(in the rows, 100 means zero)
Which row each row swaps with, under one turn or mirror:
The rows were stretched afterwards, more along some directions than others.
lopag: 137 103 124 105 98 120 102 98 82 83 123 93 114 74 110 102 100 85 126 95 82 108 114 117 97 102 113
gugu: 130 96 111 110 113 121 97 92 82 77 99 113 84 91 86 91 105 77 116 83 108 108 106 85 101 96 101
mup: 130 119 100 116 90 112 123 107 107 97 98 111 82 76 92 77 88 81 109 105 90 127 107 94 109 82 105
Duzor: 115 121 98 106 63 124 101 96 98 107 101 128 95 86 100 93 85 96 102 88 97 121 111 86 112 94 105
pibeb: 113 124 117 105 96 111 119 119 101 85 106 106 94 73 100 103 76 76 135 106 103 114 101 132 98 96 106
nok: 124 129 122 115 66 117 106 109 96 110 95 128 105 71 101 110 91 68 119 101 109 109 116 107 107 81 108
lolat: 124 120 120 78 81 121 112 96 103 110 100 120 110 70 94 95 86 93 104 91 104 123 116 90 117 85 103
lisad: 117 118 111 98 75 116 105 95 99 110 96 113 72 74 88 89 73 80 112 94 108 123 117 78 119 85 106
zisi: 116 115 100 123 104 108 100 92 92 82 95 113 88 90 82 104 107 83 108 97 107 108 96 86 96 94 99
vomin: 128 126 103 127 107 117 94 81 90 82 98 115 80 86 92 92 85 81 110 94 112 106 110 93 101 108 107
Fako: 142 118 116 110 106 118 89 101 93 77 104 86 97 88 97 93 102 109 123 93 95 101 113 116 104 106 108
Nipa: 127 121 96 114 84 121 122 108 101 99 95 121 71 71 89 93 86 81 114 106 94 128 110 79 105 84 102
Vib: 116 131 105 98 106 121 98 82 94 79 96 118 89 83 84 89 96 74 104 94 112 107 88 90 112 97 103
boro: 113 113 85 95 109 116 106 78 89 72 102 117 89 78 97 97 103 90 102 101 112 104 106 87 109 107 101
Nuris: 134 121 121 129 104 114 78 116 86 84 107 95 89 93 99 95 101 86 124 87 107 101 110 121 91 103 110
zuro: 145 114 121 119 94 130 86 98 95 77 102 95 86 79 104 102 103 80 137 86 90 100 102 119 102 113 111
lavif: 134 111 97 110 110 119 109 74 86 80 94 119 83 83 91 87 104 93 112 101 105 106 102 80 98 94 105
vis: 108 134 112 114 85 113 114 106 103 84 107 111 96 80 104 100 70 80 127 101 103 113 95 122 101 103 115
Nuviz: 113 102 95 104 94 116 96 81 82 76 95 122 82 83 95 86 93 72 107 90 123 100 105 86 106 111 103
dul: 130 114 101 101 103 119 104 76 81 88 99 109 94 80 94 97 95 75 101 91 111 98 115 87 112 107 105
Fana: 136 106 100 114 110 111 92 101 87 80 116 84 92 85 114 97 105 102 104 101 88 95 112 110 93 111 96
laza: 118 123 111 119 80 108 113 96 84 106 99 114 89 81 91 100 73 84 119 97 99 121 118 79 108 86 108
gemi: 93 113 91 104 104 108 101 90 93 84 108 106 85 77 101 99 88 74 99 101 108 107 105 91 104 121 94
kopar: 143 109 126 109 96 125 93 93 91 76 115 92 105 86 107 105 101 97 134 90 89 101 108 125 101 100 116
zefi: 119 131 117 99 83 123 114 95 106 91 107 113 94 69 112 91 82 87 122 96 90 104 96 125 107 101 117
Gani: 113 123 101 120 103 104 106 90 93 73 102 106 82 93 83 100 104 79 113 92 103 99 101 99 112 106 111
nem: 103 128 103 105 106 102 116 114 104 83 94 96 76 89 91 92 71 95 121 112 99 112 96 116 98 104 102
Belol: 117 108 97 111 107 121 91 94 86 88 104 112 95 86 93 103 97 85 95 96 106 110 108 82 100 106 88
vatom: 132 124 113 97 83 122 114 100 87 105 87 128 85 72 87 85 71 75 115 110 110 118 112 87 103 79 105
Getur: 116 127 129 112 93 104 101 104 89 91 92 108 78 91 97 82 71 85 128 109 109 108 91 118 88 85 116
vus: 110 118 117 95 96 116 108 117 106 93 105 105 102 76 105 84 81 93 110 102 102 107 106 144 103 105 101
Lisol: 129 116 113 114 103 119 84 95 104 66 106 90 95 85 100 103 96 90 122 71 99 113 104 113 104 121 119
miku: 119 110 102 100 121 106 104 80 73 78 98 107 93 73 85 97 100 77 100 100 107 97 108 83 96 96 105
big: 124 120 119 94 83 118 121 100 97 101 101 121 93 69 102 81 87 79 95 102 108 116 113 93 113 80 105
baluk: 125 119 109 109 86 111 111 99 104 90 99 96 81 79 102 84 59 92 140 105 102 116 104 122 108 106 99
siz: 125 121 109 98 105 99 120 116 100 94 102 104 91 73 102 89 79 95 112 112 110 107 110 116 99 90 95
Met: 99 129 108 99 86 101 108 101 93 91 95 106 102 88 108 101 73 95 128 101 101 106 96 118 89 100 113
diser: 139 104 120 113 92 126 87 88 87 78 103 96 106 87 107 111 102 82 130 77 94 92 105 118 92 111 119
neti: 110 119 103 101 106 119 99 90 81 82 101 127 99 88 93 86 93 86 96 104 115 110 107 96 101 108 96
lepa: 111 145 113 102 96 113 114 112 101 92 98 114 95 81 94 87 78 88 130 109 101 104 91 127 99 93 103
Mimud: 141 117 115 120 103 132 86 96 84 71 113 88 96 81 103 103 98 89 119 92 89 99 105 111 96 116 108
Tage: 122 102 100 100 116 114 111 80 75 81 100 122 104 78 95 86 102 82 101 95 108 110 107 85 107 105 105
giram: 132 113 121 115 104 119 83 109 94 70 116 84 97 89 98 102 95 89 120 90 99 105 110 123 96 110 112
suto: 115 126 109 108 80 114 121 97 97 104 96 129 97 73 83 100 63 77 107 115 113 120 118 89 115 87 105
semak: 121 130 106 95 74 122 115 100 108 96 99 122 88 72 89 102 81 93 109 98 100 131 114 87 117 83 106
vov: 132 111 124 106 96 125 82 106 87 70 113 79 84 101 96 99 83 98 132 97 99 98 111 120 108 112 101
pon: 143 109 127 117 97 124 89 93 88 83 104 87 103 90 101 107 96 84 133 84 91 94 103 116 101 114 113
Dupuz: 106 131 115 116 95 105 118 113 97 96 102 103 104 80 102 96 74 76 125 107 101 98 98 131 96 106 108
pizem: 115 128 102 96 99 107 118 109 105 83 102 98 92 84 101 97 58 88 113 108 107 110 111 126 102 107 103
Fek: 141 87 105 108 101 123 102 107 92 79 110 97 107 89 102 98 97 92 123 97 87 95 125 128 95 112 105
kazad: 117 120 116 115 73 119 113 107 90 108 103 127 93 74 106 80 87 84 114 105 96 128 106 97 104 80 104
selaz: 139 100 106 123 107 106 105 92 84 88 85 115 97 89 90 98 97 84 129 104 111 105 110 94 93 90 98
suz: 145 104 113 110 97 119 87 91 96 80 106 90 107 80 104 105 81 98 119 96 103 99 125 121 101 111 108
lek: 119 143 110 104 90 108 124 102 95 104 106 122 96 74 100 102 82 97 109 106 106 131 113 86 124 85 105
lubig: 112 119 121 103 106 100 122 102 94 94 107 104 102 73 105 106 73 80 137 97 104 115 103 119 99 99 106
lodo: 109 124 122 102 92 99 110 107 98 96 100 100 95 86 110 99 73 92 128 103 108 106 100 130 91 93 113
resas: 133 124 112 109 100 134 86 103 84 71 107 102 98 83 100 109 96 81 135 87 98 96 100 118 98 121 98
tos: 116 121 103 95 75 107 114 102 88 112 93 124 100 73 93 94 97 90 122 111 107 110 104 92 118 80 101
Fik: 123 114 104 102 78 108 127 108 96 106 100 119 89 75 100 91 107 83 108 108 104 113 110 87 115 71 108
Mazar: 115 129 117 103 98 110 124 105 100 94 99 109 95 80 105 103 74 88 122 102 103 104 100 119 98 97 111

vomin swaps with -> vatom
Fik swaps with -> zisi
giram swaps with -> lodo
Nuris swaps with -> Getur

Which row each row swaps with, under one turn or mirror:
The rows were stretched afterwards, more along some directions than others.
Punaf: 110 98 89 110 124 86 101 99 121 90 97 98 98 84 108 112
kulor: 100 104 99 106 109 102 88 106 114 81 85 97 84 107 78 85
pelil: 109 105 74 119 106 88 98 81 113 84 112 110 98 96 87 94
nof: 110 81 83 96 97 103 104 103 99 114 117 104 117 89 87 105
zuki: 108 95 96 106 112 100 88 109 118 86 86 101 84 109 77 87
Vide: 111 93 89 105 123 88 96 100 119 96 101 98 99 84 106 117
limi: 88 105 87 89 106 104 102 104 103 93 88 122 102 100 98 94
bezez: 93 100 71 100 109 100 103 82 108 83 89 128 100 104 93 92
nomuk: 106 97 93 114 109 83 108 102 102 77 112 97 97 104 95 83
Fiv: 79 94 111 109 107 90 108 95 89 83 97 95 95 111 95 78
sele: 111 94 99 100 100 111 97 111 116 98 95 97 92 102 74 94
Litu: 108 84 84 101 102 104 109 103 104 107 113 100 119 77 93 108
duza: 90 92 100 112 112 93 108 103 106 103 82 91 108 76 116 106
dufe: 81 97 110 107 105 92 111 95 89 81 97 96 92 110 94 79
bigun: 102 105 98 112 116 100 102 87 109 91 91 94 81 98 100 112
gufe: 105 96 96 111 111 84 111 108 105 86 109 92 101 102 101 87
vuzi: 103 98 94 110 110 83 108 103 98 82 114 96 98 112 97 81
rade: 91 98 81 91 109 98 100 102 108 93 87 128 101 103 100 92
gira: 107 88 89 104 98 104 97 103 110 97 96 101 95 100 73 90
zut: 104 104 97 114 117 98 101 89 108 96 94 95 83 98 99 113
punip: 120 92 67 112 113 98 99 97 110 105 98 118 95 94 69 105
sova: 89 105 94 120 108 82 114 99 96 88 89 109 104 98 92 78
zanom: 79 79 78 112 106 90 94 91 102 82 95 118 110 105 97 79
kur: 103 107 71 120 108 89 102 76 112 73 107 110 97 92 86 89
sov: 102 91 100 120 120 96 97 104 118 104 80 89 104 78 110 116
Veti: 94 112 107 127 113 88 109 98 103 83 82 96 92 103 92 89
bime: 110 78 83 99 107 99 105 100 103 109 113 101 122 80 95 104
giten: 111 83 89 95 101 108 95 108 105 108 107 107 105 99 76 95
Gola: 97 110 103 127 120 87 104 93 102 83 84 94 89 100 91 94
Kora: 96 95 93 115 111 90 85 106 108 72 81 96 94 102 93 83
Dirok: 113 91 80 106 119 88 101 96 119 94 104 101 101 75 112 117
kir: 90 106 76 95 109 100 103 84 113 80 88 127 96 101 94 86
Det: 103 100 68 115 112 89 95 71 109 75 106 114 97 102 86 89
Tarob: 98 101 70 104 109 96 92 80 113 82 99 126 94 105 87 88
fima: 83 92 105 113 108 92 106 105 97 102 89 92 109 85 116 102
tor: 98 102 76 95 107 94 101 110 101 100 87 124 108 86 104 106

Kora swaps with -> tor
Gola swaps with -> fima
punip swaps with -> zanom

